Each row is where one point has got to under a steady rotation. How many steps took it there?
The counts run from 0 to 220.
[ 12   5  -4   1  17   0 -13 -10  -2   0  22 -10 -11  -2   3  23 -11  -9
  13  16  18  11   7   0  20  -5  -6   4  10   2  17 -14  20  26] -> 198
[ 11   8 -21  13   1  -9  33   7  12 -21 -22   0  10   3  12   0  -7  10
 -21   2  -6   1  -8  -5 -22  18  -1  15   4 -11 -14  -3  -2  -4] -> 174
[ -3  17  -9   4  20  -4   0 -11  14  -5  -2  -6 -13  -7  10   9  -4   1
   2  21   6   6   2   8  12  -4  -8 -29 -11  -2 -36 -14  -5  -2] -> 49
[ -2  -9  12  16  16 -15 -15  27  16  21  13  -6   5   0   8   0 -28 -17
   3   3   7   3   2  -2   6 -22  -6  -3   5  10   3  -6  -8  20] -> 209
[  4  -4   5   9  -2  -6 -11  19  21  -2 -11 -10  12   3  22  -1 -27   5
  -3  25  -6   8   6  -3  -9 -24  11  -2   1  -4   8 -17  14   4] -> 207
[ -1   5   8  -1 -11  10   5   9 -23   4  -2  -6   9  35   3  -9   4  11
  15  13   2 -17  19   2   9  -3 -15  13  15   8 -16  18 -23  -2] -> 140
[-12   7   2   9 -14   8 -11 -15  18  -1   3   3  -4  -8  15  -8   6 -18
  11  21   9   7  12   9  16   0 -17  -4  -7 -21 -23 -33  -7   2] -> 47
[-18 -21   5   2   7  -6 -12 -15 -14   3   7  11  -4 -15   4 -25  -8   6
 -14  23  13 -12  -2 -10 -10  27  -6  -8   8   1   1 -14  16   8] -> 122
[  4  20   6  -7  22   9   3   4  27 -10  14  -8  30 -11   8  -4  -7   7
   8   5   6  14  12  -5   3 -10  10   3 -32  10   3   2   1 -11] -> 40
[ -6   6   5  -3  -6  19 -16  14 -12  -2   7  -9  -5 -20 -12  -6  -9 -15
  -2  10 -26 -24   4  17   4  -8  11   5 -16  14  21  -8   9   5] -> 84
[  5   3   3  -6  -5   4  19   0  28 -17  12  -2   6   4  -7 -19 -11 -14
   6 -17  21  -7  13  -9   9 -22  12   7  19 -13   4 -21   0  -5] -> 213
[-20  -3  -2  26  -8  -4  13  28   7  -7  -6   6   3 -10  10 -13 -18   6
  -7  15 -17  -4 -10   8 -12   9 -15  18  -1 -21   2   5  13   9] -> 68
[  4  -3   8  -2   6   2  15   2  18 -10 -19   3 -13 -18  -4 -27  -4  12
  12  13  14  23   4 -12   4 -18 -10 -13  21 -11 -14   8  -6  -6] -> 216
[ -8  -1  13 -10   8  -7   2  21   7 -13  12  -4   6 -27   7   0  -9 -19
  13 -10  11   6 -24   9  -1  -8 -13 -28 -15   1 -11  -2 -14   3] -> 220
[ -9  14  -8   4   6   2  -4 -12  12  -1   1   2  -9  -6  17   3   1 -13
   9  22  12  12   2   9  18  -5 -21 -23  -6  -9 -30 -23 -10   3] -> 48
[ -9 -10   9  -7   7  -1   0  24  13 -10  11   2   6 -37  13 -18 -11 -12
  14  -4   9  11  -8   4   1  -2 -18 -17 -21 -10   0 -12  -5   3] -> 219
[  5  14  -1 -12  20  -6   0  10   0  15   4  -9   1  10 -19  -2 -13   3
  -5  11  19  19   1 -10   1  -6 -28   6 -29  20  -4  14 -13   1] -> 145
[ -3  -3  -1  -8   1  10   8   8 -12  -4  19 -17   1  -2  -1  -8  -2   6
  15  -9 -13  12   8   1  24 -16  15  -9   3  -6  35 -22  10  11] -> 95
[-21   9  16  25  -6  17  17 -20  -6 -16  10 -21 -11  -4   1   4  -3  -9
   4 -13 -13  -2  -6   4  -8  -3   9 -13   1   2 -15  12 -33   6] -> 54
[  6   7  -3   8  23  18   1   2  13   1  -4 -10   8   2  13  -6 -16   0
  16  25  10  14  16  -5   2 -11 -18   2 -12  11  -8  21 -27  -2] -> 38
[ -6  -2   0  -6 -12  -6   4 -17  -5  -8 -17  12  -2  -7   1 -18   4   6
 -16  16  17  -8  -9   1 -21  22  27 -14  22   9 -12  -7   3 -19] -> 120
[ 18 -18  14   0   7 -13  14   3 -12   5  -9   5  -9 -19   4  -9  12  -5
 -10  -2  12   7   3 -12 -12   7 -44   7   5   2 -18  -3 -12  10] -> 5
[ -8  10  15   1 -13  -6   2 -15 -12   5  14  -7 -15  -6  -2   9  -5 -28
   6  14 -14  -7   5   9 -24  -5   5  29  19  23   4   5  -7  11] -> 193
[  6   6  -1   0  -9  -3  -1  13  15 -11 -23 -16  12   7  27   0 -23   6
   6  25 -10  19   1   1 -11 -26  16  -6  18   1   4  -5   0  -1] -> 206
[  5  10   4 -14  -1  12 -14  13 -10  -7 -14  -5  -6 -24 -14   0 -16  -1
  -1  13 -30 -18   4   4  -1  -4  15  -1 -21  14  13   1  14   2] -> 83
[-18   1  -5  21   4  -5  12  30  -1  -4  -1  10   4  -7  13  -6 -17 -10
  -2   7 -10  -1 -14   9 -10   9 -28  16  -1  -5  -5  14   5  21] -> 69
[ -6  13 -14  -7  22 -22  -9  12 -18   8   4  -1  26  26  -2  11 -13  14
  10   9  13  -2 -17   3  10  16  11  -8   3  16  -7  13   0  -1] -> 135
[ 12   6 -10 -10   6 -12   5  10  13  -1   8 -17 -18  -6 -16  12  -5  18
  28   0 -15   0  13  -9   7  -7  32   2   1  -3  13 -10  -7   3] -> 201
[  7  10 -25  -7  28  12  -4   0 -16  -9   4  -1  -1 -25   4  11  -5 -19
  12  28  -8 -13  -7  23  11   4 -12   1  -1   5   1   7  -4   8] -> 188
[ 14   4   5  -2  13 -16 -28  -1  -5   9 -12 -12  24   4   7  13 -18  14
  15  26   3   8  -7 -13   4   8  11   9   9   5   2  19  -1   3] -> 28
[ -9  11 -17   9  -3   5  16  -2  -8 -21   5  -9  -2   6 -15   6  -3  -5
   7 -15  -1 -17 -28   9  20   3  -7  -4  19 -30 -10   0 -11   9] -> 64
[-17  22   8  -7 -10  15  -5 -17  -5   5  14  -4  26   2 -14 -24   7 -13
   9   0   2   5  -1   6  16  -8   2  15 -19  -2   7  -9 -12 -21] -> 149
[  9 -20  13 -19 -10   8  11   2  -1 -20  -7   1  11 -20  19 -25  -5  -4
  -6  -1  19  13   5 -10  -5   2 -23  -9   3 -13   4 -19   7  -1] -> 111
[ 12  20  -5 -16  -9 -15  17   3  14  -4  -7 -12   9  27  -4   1  -3  13
   8  13   3 -20  23  -1  -8 -15   7  20  11  -2 -17  -7  -8 -18] -> 34
[-24   2   4  13  14   0   7  -6  17  -5  23 -20 -13 -17 -11  -2 -14  -5
  -6  -8 -16 -15   2  -8  -7  -3   4 -11 -27 -10  -4 -17 -19   2] -> 52
[ 18   1  12  27  30   6   2   1  -9  -3  -5  -2  24 -21  -4   2 -10  -5
  -9  -6 -11  -4 -15  -7   3   6  -7  13   8   7  -5  34  -4  10] -> 178
[ -2  14  -9   6  19  -7   2  -4  22  -8  -3 -10 -11 -10  -1  11  -9  13
  -7  11  -1  -3   4  -3   4  -3   8 -31 -22   0 -29 -18  -4  -6] -> 50
[ 14   3  -7   1  14  12  -4  -8 -10  11 -11  -6 -25   0  -8   4 -26  -3
  20   2   1  12  13 -20  23   2  13 -16   9  22   9   0  -7  23] -> 92
[ -9  23  39  -5  -2 -16  -1 -16   6   7  14 -10   7  -8 -17  -3   7 -17
  16  -9   2  11  -8  -2   5 -28  -2   4  -3  11 -14   8 -18 -13] -> 43
[ 17   1  -2  -9   8  -6  -9 -20 -24  -6  -7   0   4  -2  25  19  -4   3
  -1  17   7 -18   3  -3  -4  25   0 -11  13  17 -24   3   6   7] -> 17
[ -1   6   1   1   7 -13 -13  19  -1  15  29  -6  30  12   7   8   2  -4
  27  -1   2 -22   9  12  24  -8  -3  15   5  -3   5  -8  -7   3] -> 31
[ 18 -11 -12  -7  14  15  -6  -8  -9 -12  14  -5  20 -32 -12  -1  14 -11
 -22   0  17  -6 -17   8   2  15  -5   4 -13  -4  14 -15  -2  -8] -> 9
[ -5  -1   1  -6  -3   3  19  12 -19  -1  19 -19  -8   2  -7  -2   5   6
  16  -5 -10  19  -8   5  22 -27  -1 -14  18  -3  26 -18  -1  10] -> 96
